(in the rows, 128 means zero)
These are runs of 6 systems, one row a step. Runs of the same system follow the same rule from any start.
run 1, j_725 (8 x 18):
[[132  74  79  72  68 155 136 152 116  99 112 122 118 136 144 131 143 152]
 [154  82 144 155  79 131 167 131 127 172 145 126 140 108 175 123 182 132]
 [155 117 103 127 130 131 130 171 158  98 152 125 157 176 198  89 134 154]
 [121  94 118  69 122 151 157 142 157 139 167 111 112 149 138 169 193 140]
 [151 119 170 165 174 116 152 136 147 162 162 110 142 152 187 123 158  96]
 [125 122 114  81 189 142 119 154 144  85 131  99 118 192 157 132 121 106]
 [122  90 157  98 156 144 149 113 110 164 120  89  95 126 123 178 161  70]
 [156 115 148 162 172 123 119 131 101 126  88  98 137 151 177  99  91  67]]
run 2, j_311:
[[139  97 118  86 138 135 165 165 137 144 134 120  88 155 179  95 182 154]
 [144 100  80  80 138 177 131 158 180 120 141 101 168 118 160 128  99 112]
 [144 110 127  96 159 147 170 172 124 155 118 130 102  76 141  68 110 152]
 [143  92 123  79 160 161 146 154 141 155 139  81 115 157 174 136 173 120]
 [149 108 100  91 159 178 125 157 140 133 108  93 161  85 139 112  65 102]
 [147 105 140 100 164 141 152 159  86 167  92 106  83 118 152  79 143 143]
 [149  94  97  87 144 173 103 142 127 134 107  68 149 166 172 146 136 103]
 [151 116  97 101 135 162 118 158  99 127  79 108 140  90 135  78  66 138]]
run 3, j_275 (8 x 18):
[[143 109 114 138 115 155 128 127 183 125 174 110 197 125 157 168 121  98]
 [149  94 125  76 162 169 160 166 118 173 114  96 110  86 148  96 125 135]
 [147  95 136 158  90 126 122 114 114 152 124 105 140 172 185 145 190 116]
 [146 101  95  96 134 179 122 148 166 116 149  96 187 103 141 150  84 105]
 [153  93 121  93 129 153 143 156  87 167  90  98  97 126 163  88 160 154]
 [147 106 108 154  75 137 101 118 138 115 144 109 183 173 174 159 157 124]
 [149 107  94  72 146 182 134 176 143 125 138 103 157  92 132 111  85 151]
 [153  99 136 131 100 127 135 149  83 155 115 113 111 160 173  99 190 174]]
run 4, j_316 (8 x 18):
[[138 107 122 137 138 144 100 121 112  83 109  99 168 138 134 156  62  64]
 [126 120 108  91 166 140 149 123 150 179  76 110  83 109 151  94 139  90]
 [153  71 143 168  75 129 146 118 117 140 135 114 160 128 176 149 155  94]
 [137 127  79  94 150 172  84 131 131 115  83  85 163 128 132 127  70  99]
 [141 113 115 110 129 143 157 132 158 203 114 114 111 115 175 100 184 132]
 [161 101 124 160  96 155 101 133 120 115 154  98 207 143 162 159 121 122]
 [134 159  88  78 193 169  95 145 153 155 105  88 139 134 132 107 106 136]
 [151 110 159 148 130 131 157 138 136 186 167 116 137 136 175 127 197 148]]
run 5, j_656, 8 rows:
[[130 121 122  85 158 166 155 133 158 209 130 104 114  81 132 125 161 127]
 [154 111 134 172 108 133 131 112 156 178 141 111 171 131 188 137 165 102]
 [146 120  86  88 166 172 132 154 185 145 128  97 158 114 167 110 100 105]
 [151 120 133 118 129 161 136 136 125 218 130  97 143  96 146 118 177 162]
 [168 113 109 161 113 143 117 141 159 138 146 109 196 146 199 113 129 119]
 [149 124  97  71 166 179 134 175 154 157 136 100 147 103 147  95 114 163]
 [164 117 149 156 109 142 135 147 111 186 158 113 162 120 166 114 177 179]
 [161 115 111 133 145 146 129 172 161  99 163 116 182 150 187 100 101 138]]
run 6, j_275 (8 x 18):
[[107 136 143 143  87 109 159 124 159 121 195 177 131 113 100 157 168 168]
 [141 148 175 171 173 113 164 148 141 142 170 152 145  82 126  94  93 133]
 [113 138 182 130 186 105 159 124 136 153 167 127  87 157 127 150 181 116]
 [119  97 171 153 118 125 158 101 123 138 152 133 139  80  99 184 118  69]
 [133 121 158 137 199 123 142 125 114 135  91 105 104 125 144 108  91  55]
 [103  98 117 100 112 123 130  90 128 123  93 114  85 160 124 177 162  67]
 [126 102  91 133  87 138 123 105 132 111  71 135 144  84 126 123  70  69]
 [123 146  75 101 145 125 110 126 151 126  62 128  93 162 160  76 127 117]]
run 7, j_725 (8 x 18):
[[151  98 158 141 102 152 128 128  50 171  99 107 132  79 113 125 131 144]
 [164 115 116 156  93 145  93 153  80  94 117 118 185 134 147 104  87 164]
 [137  86 113  83  76 165 146 163 102 118 155 127 138  90 108 139 138 189]
 [157 115 169 175 103 119 146 151  98 149 171 137 155 127 154 115 165 184]
 [138 120 123 120 127 133 132 173 141  64 194 138 161 166 145 133 122 173]
 [119 100 171 100 142 129 183 152 127 128 195 135 100 127 114 161 177 153]
 [137 131 189 179 170  90 143 140 114  98 172 135 129 184 158 129 139 114]
 [107 102 140  89 160 122 152 147 129  54 152 131  95 162 114 159 107  94]]
run 8, j_251:
[[136 103 113  72 158 183 140 135 158 179 133  80 139 102 139 156 142 103]
 [129 103 133  88 126 166 161 129 130 202 128 110 114  59 111 140 158 132]
 [143  93 128 109 113 166 127 114 113 201 107  80 133 114 147 155 180 113]
 [129 111  82  71  97 184 109 119 129 180 100  93 139  97 113 152 154 148]
 [137 110 111 117  67 151 131 120 112 192 111 119 128  97 133 125 189 172]
 [150 117  86 112  83 165  94 126 130 166 111  92 161 152 161 137 178 162]
 [139 137  81  96  87 164 111 147 143 158 138 124 157 112 129 115 160 210]
 [158 128 126 148  98 140 122 150 124 168 156 121 163 139 168 108 182 198]]
run 9, j_656 (8 x 18):
[[140 148  75 122 144 145  95 147 184  91 134 122 178 163 165 109  88 124]
 [129 137 126  83 138 171 130 148 115 177 144 113 130  77  87 131 141 192]
 [154 143 151 212 104 104 115 123 125 134 155 141 182 147 166 113 140 146]
 [133 145 100  81 187 158 113 170 157  89 150 110 150 146 128 118  80 143]
 [141 125 175 140 130 139 142 139  72 176 149 121 127  90 100 130 155 179]
 [152 132 144 189 138 103 111 140 123  83 140 131 168 182 180 107 103 113]
 [127 119 124  57 181 167 133 171 104 109 129 103 105 121 102 123 100 152]
 [147 106 180 183  93 106 142 126  58 150 128 135 122 122 137 118 161 152]]
run 10, j_251 (8 x 18):
[[112 119 161 133 153 122 157 120 168 108 199 133 141 135 116 191 138  88]
 [134 148 137 145 184 141 132 122 145 164 108 120 148  70 118 105  68  83]
 [103 132 169 102 182 118 146 115 101 147 120 116  60 147 100 152 165 107]
 [114 106 131 135  97 143 118  84 127 131 124 116 158  92  88 199 107  69]
 [119 144 107 121 133 130 109 102 104 169  41 123  96  98 114  92 113 109]
 [ 97 114 120 110  83 111 125  92 119 116 116 135  84 169 109 176 192 121]
 [125 137  75 152  61 135  97  92 163 134  95 145 173  98 129 129 106 109]
 [118 169  97 123 131 109 118 123 147 150  90 150  84 160 147  72 168 162]]
run 11, j_311 (8 x 18):
[[134 168 146 146 144 136 127 140 158 173 194 133 169 116 124 130 159 189]
 [104 153 138  92 152 158 128 118 149 161 171 120 136  89  65 183 142 146]
 [138 122 178 158 137 144 143 108 108 192 150 114 151  68 104 158 137 114]
 [129 161 181 150 199 132  99 115  93 150 142  94 141 145 101 161 124 117]
 [112 125 146 129 130 136 102  85  76 138  82 105 118 113  78 175 110  80]
 [145 133 161 195 117 109  91  98  56 135  83 115 144 150 137 123 122 109]
 [113 160 118 139 123 114  63 108  81  80  89 124 126 193 103 141 119 139]
 [119 119 102 152  38 116 102  97  93  97  88 155 133 130 111 134 128 140]]
run 12, j_316, 8 rows:
[[115 110 160 157 105  75 175 120 106 106 114 176  63 139 136  99 158 121]
 [110  89 125 125  86 116 142 126 112  46 125 156 123 121  98 156  81  96]
 [113 132 100 116 124 113 156 127 148 117  78 169  84  87 121  71  91 112]
 [118  98 112 158  59  93 161 110 159  95 128 173 117 139 158 125 151 103]
 [115 128  83 114 111 139 124 120 179  82 122 148 157  98 111 137  62  87]
 [119 156 102 147 132 105 151 108 200 161 107 161 113 110 158  85 136  99]
 [119 121 120 164  97 116 129  94 184 111 157 140 167 145 145 174 135  74]
 [112 165 107 126 174 144 110 104 180 150 112 120 151  92 107 136  80  74]]

Which system made each of these runs?
run 13 (2 x 18):
[[ 93 192 121 147 163  94 105 103 172  89 136 163 122 161 101 129 103 113]
 [101 183 159 183 157  81 130  97 155 111 147 174 124 130 100 126 109 104]]

j_251
run 14:
[[118 123  77 109 109 124 114 133 174  63 131 137 137 189 157 135 126 112]
 [124 119  94 127  88 117 161 145 164 102 117 182 118  83 132  75  94 142]]

j_311
run 15 (2 x 18):
[[163  86 138 140  93 159 120 157  81 107 154 106 189 112 136 144 100 150]
 [135 113 163 106 149 135 137 172  61  85 155 124 112 140 102 128 116 179]]

j_311
run 16, 2 rows:
[[119 151 156 153 161 116 160 103 179 195 153 140 125  87 126 132 151  98]
 [129 142 136 138 178 137 116 105 179 159 148  99 156 150 154 165 139  70]]

j_656
run 17, 2 rows:
[[101 129 146 149 127 111 163  94 172 130 147 160 125  78  95 164 108  68]
 [102 172 136 134 186 109 123  88 171 160 114 128 101 137 117 139 138  75]]

j_656
run 18:
[[158 130  77 111 133 173  77 142 125 140  91  83 181 138 161 104  96 137]
 [117 126 129  87 113 133 151 158 109 128 152 150  90 123 102 115 169 212]]

j_251
run 19 (2 x 18):
[[147  88 150 113 167 158 145 159 124  94 164  98 163 122 138 154  82  90]
 [150 131 143 130 200 125 141 151 117 149  94 108 101 141 174  67 112 105]]

j_316
run 20, 2 rows:
[[145 154 113 171  98 121  73 123 120 105 137 123 179 195 159 130 144 161]
 [126 141 103  72 145 170 115 167 138 105 164 122 154 105  89 139  98 185]]

j_275
run 21, 2 rows:
[[143 155 155 180 133 141  82 106 110 153 155 104 200 132 118 168 127 137]
 [115 180 125 101 186 150  76 110 111 164 105  91 122 152  93 149 144 143]]

j_316
run 22:
[[139  91 109  99 123 129 152 153  98 115  68 128  79 126 158  69 116 119]
 [118  65 112  92  84 126 170 140 143  80 146 141 102 149 147 153 156 110]]

j_251
run 23, 2 rows:
[[112 129 134 148  78 103 100  99  57 103  83 141 100 158 101 137 147 145]
 [103 108 102  76  75 147 130 122 100 111 105 143  99  89  66 151 126 155]]

j_316
run 24, 2 rows:
[[144  68 154 114 112 158 141 154  71  96 144 108 151  97 108 161  94 123]
 [144 133 112 115 150 132 117 154  86 129  63 119  97 137 150  55 105 148]]

j_316
run 25:
[[152 117 124 144 120 114 155 160 152 136 155 141 131 160 198  81 175 166]
 [125 115 104  99 119 137 136 141 178 104 177 122 139 184 162 158 178 138]]

j_725
run 26 (2 x 18):
[[134 114 140 140 100 114 127 133  48 117  74 141  91 118 113  88 116 153]
 [140 106 117 132  93 129  99 133 102  89 130 109 143 209 163 150 169 144]]

j_311
run 27 (2 x 18):
[[148 112 150 181 105 111 157 128 155 165 164 139 151 134 186 115 180 132]
 [139 114 103  89 174 156 149 165 192 112 166 111 148 138 165 122 112 111]]

j_656
run 28, 2 rows:
[[132 103 109 122  85 146  98 131  69  71  95 122 149 118  99 142  71 128]
 [133 141 107 116 139 118  95 154  90  66  91 129 111 184 140  86 103 157]]

j_275
run 29, 2 rows:
[[142 109 189 172 135  97 186 157 103 121 164 165 114  99 139  95 125 141]
 [128 125 156 123 187 104 147 156 128  84 156 125  97 201 160 119 144 120]]

j_656
run 30:
[[101 152  99 108 145 127 116  91 142 148  60 131  94  97  95 118 100  79]
 [ 89 130 133 130 100  94 144  78 137 140 105 153  71 137 104 158 179  96]]

j_251
run 31:
[[119 164 108 149 140 101 120 141 177  65 158 165 147 169 146 103 100 139]
 [101 150 132 110 175 109 168 135 201 107 178 162 107 127 118 132 125 110]]

j_316
run 32 (2 x 18):
[[133 139 140 142 107 140  94 124 111 126 178 112 172 170 120 177 174 179]
 [153 163 112 151 125 156  80 140 106 143 127 115 196 104 117 103  89 182]]

j_251
run 33, 2 rows:
[[140  79 126 102  77 167 156 153 122 137 173 125 158  77 114 156 140 165]
 [151 170 100 152 136 135  81 150 112 117 101 128 163 142 146  66  89 177]]

j_316
run 34, 2 rows:
[[145 149 138 114 168 133 144 176 124 148 156 131 114 140 149  75 156 204]
 [119  95  91  54 120 176 132 133 161 135 151  96 139 122 115 183 152 125]]

j_311
run 35, 2 rows:
[[145  77 140 116 157 154 150 146 135 103 149  97 154 116 148 156  86  65]
 [143 120 151 123 176 133 155 139 102 187  89 112  88 100 150  78 134 115]]

j_656
run 36:
[[118 145 125 118 161  99 144 131 141 135 101 139  64 181 165  84 173 129]
 [107 124 111 121 104 130 138 112 194  99 187 145 160 132 115 187 138 107]]

j_251
run 37, 2 rows:
[[100 145 155 104 192 106 137 134 108  78 128 137  72 166  95 137 111 114]
 [117  97 190 142 138  98 193 135  92 120 142 158  72  96 110 126 133 110]]

j_316
run 38:
[[121 120 133 102 166 125 129 144 145  92 159 110 112 210 158 152 163 119]
 [142 104 171 116 184 150 172 161 125 136 171 117 138  77 121 135  90 110]]

j_316
run 39:
[[107 117 114 132 117 121 133  84 181 129 127 128 130 138 133 182 141  50]
 [106 165  90 113 143 130 128  98 185 167  87 143 112  82 108 105 110  97]]

j_251
